(in the rows, 128 means zero)
The rows of M fall into a few groups, which share some directions, and each row is roughly a mix of its group's hidden directions.
M (104 x 10):
[[157 127 159 154 147 103 104 160 119 101]
 [154 143 138 121 171 153 106 111  97 153]
 [109  93 178 130 135 129 144 138 109 158]
 [147 135 108 145  99  90  99  97 109 145]
 [ 98  98 152 128 111 159 153 125  88 127]
 [120 156 139  91 126 118 102 141 178 117]
 [117 138  95  79 144 151 138 119 159 114]
 [162 138  99 155  92  93 121 131 131 106]
 [120 113 141 125 156  83  99 104  94 136]
 [ 87 134 138 110 138 142 181 115 110 122]
 [154 158  88 124 115 101 115 108 123 161]
 [110 138 157 126 169 111  86  99 132 127]
 [144  93 132 148  99 106 144 149 137 171]
 [151 135 136 147 133 165 156  84 150 144]
 [117 149 176 156 145 147 132 119  99 103]
 [123 103 114 179 130 154 164 117 144 136]
 [122 149 155 169 132 151 119 106 151 164]
 [116 116 111 130  74 119  84 120 120 139]
 [ 97 159 112  78 126 121 147 113 120 105]
 [116 142 161 174 162 113 132 117 106 110]
 [146 135 114 145  84  95 120  94 119 152]
 [113 114 156 124 187 144 143 140 150 129]
 [109 146 152 128 142 142  75 144  96 136]
 [152 105 105  76 122 132  95 110 127 123]
 [134 120 136 160 121 164 175  97 125 139]
 [ 99 118 103 142  85 114 149 156 135 154]
 [116 141 136 132 156 102  72 152 140 140]
 [137  75 115 127 104 112 140 155 154 107]
 [121 151 103 122 116 164  93 143 159 156]
 [140  97 110  87 136 114 167 151 126 106]
 [130  82 151 144 109 124 132 151 122  83]
 [136 127 102 117  79 104 153  99 130 104]
 [ 98 136 114  99 138 145 157  84 115 107]
 [145 149 112 128 164  84 120 149 131  96]
 [123 161 144 104 134 112  95 112  89 154]
 [ 98 115 161 130 157 129 123 173 116 153]
 [132 134 118 141 157 101  97 138  74 131]
 [116 131 140 125 112 169 120  88 118 171]
 [137 149 153 169 142 125  93 134 102 100]
 [141 146 117 117 161 134 109 131 139 187]
 [138 102 117 140 167 154 169 109 124 105]
 [124 140 139 121 138  97  67 138 113 147]
 [137 137 126 115  71 139  94 143 149 109]
 [112 128  95 119 140 106 133  87 147 169]
 [129 114 123 128 175 122 126  84 119  92]
 [118 136 132 160 146  96 167 151 155 105]
 [121 129 136  82  80 101 148 121 134 121]
 [140 113 141 114 144 111 125 140 120  62]
 [143 143 147 113 146 104  76 117 130 160]
 [122 109  98 112  79 132 147 133 158 152]
 [142  94 135  88  98 152 118 133 130  94]
 [131 155  89 125 101 146 102 134 158  98]
 [121 126 111 156 170 102  83 129 123 116]
 [106  89 156 157 122 150 145 117  96 143]
 [130 120 101 123 102 106 106 157  78 122]
 [125 118 146  77 106 105 141 163 127 148]
 [126  99 138 150 155  95 160 100 145 148]
 [145 120 111 184 120 123 141 116 125 168]
 [111 122  89 110  92 135 163  97 138 127]
 [152 145  70 110 123 119 133 117 158 139]
 [180 113  97 117 132 141 149 100 109 125]
 [135 134 158 125 180 153 161 114 118 121]
 [124 141 104 150 101 134  96 176 106 132]
 [146 164  84  93 118 109 111 113 135 132]
 [153 136  90 120 132 118 137 158 166 161]
 [166 123 141 113 139 122 133  75 122 158]
 [109 112 117 163 156 111 101 133  84 119]
 [142 116  94 171 133 160 147 160 119 129]
 [121  85 145  88 132 119 167 142 142 125]
 [162  97 147 152 134  92 139 155 130 153]
 [ 96 149 101 108 138 170 135  96 136 111]
 [104 162 138 147 119 150  92 107  96 145]
 [142 111 118 102 164  94  96 155 109 132]
 [155 142 150 136 144 152  82  96 116 143]
 [ 97 119 152 175 106 163 123 129 117 116]
 [149 179 111 125 150  99 108 144 146 114]
 [152  90 144 101 126 139 112 129 120  80]
 [134 148 117  94 175 113 158 136 130 101]
 [139 128 126 123 111  88 145 110 105  76]
 [119 126 129 141  79 149  99 162 151 113]
 [107 126 167 173 143 157 114 130 105 132]
 [146 130 138  63 122 152 142 127 119 113]
 [117 122 103 136 155 116 127 111  98 183]
 [116 119  92  95  92 130 158 114 149 109]
 [134 137 155  89  98 170 150 133 113 140]
 [171 132 123  99 152 153 111  92 108 123]
 [126 113 138 193 122 155 123 145 138 134]
 [128 106 169 140 113 137 118 125 121  73]
 [155 100 138 174 134  99 152 130 118 151]
 [129 135 125  77  97 111 127 101 119  94]
 [114 119 169 131 141 141 152 124 108  78]
 [140  82 156 144 124 146 144 160 115 102]
 [164 119  97  99 108 123 101 155 155 129]
 [ 98 114 130 149 145 106 176 153 109 115]
 [154 116 135  76 148  99 138 104 147 132]
 [171 145 139 147 138 121  93 163 136 104]
 [133 110 147 152 152 117 149 116 107 181]
 [155  97 113  75 118 147 105 126 120 119]
 [125 166 110 101 171 153 105 117 138 115]
 [153 123 101  98 101  96 126  96 108 108]
 [121 149 174 116 135 169 125  95 133 139]
 [133 122 156 164 129 165 125 135  98 165]
 [132 143 120 170 140  81 107 155 121 115]
 [121  94 132 114 162 132 180 114 134 146]]

Here is one row of each group, with its name. Which group are the others in?
[140 150 108 176  91 153 130 112 141 137]
(119)
[167 117 136 150 107  80 120 155 127 117]
(54)
[119 116 109 138  70 116  97 150 123 135]
(111)

[102 162 130 152  96 137 116 103 139 166]
(111)
[108 115 157 161 119 106 139 117 144  80]
(111)
[158 136 110 156 145  92 148  99 108 104]
(54)
[142 163 121  88 147 125  84 145 140 131]
(54)
[121 145  76 126  91 138 140  99 141 113]
(54)
[135 101 104 117 168 100 126 171 130 118]
(119)
[146  94 140 123 128 117 139 172 162  99]
(54)
[123 124 169  86 135 163 155 142 127 142]
(119)
[102 128 121 167 108 137 135 182 128 140]
(119)
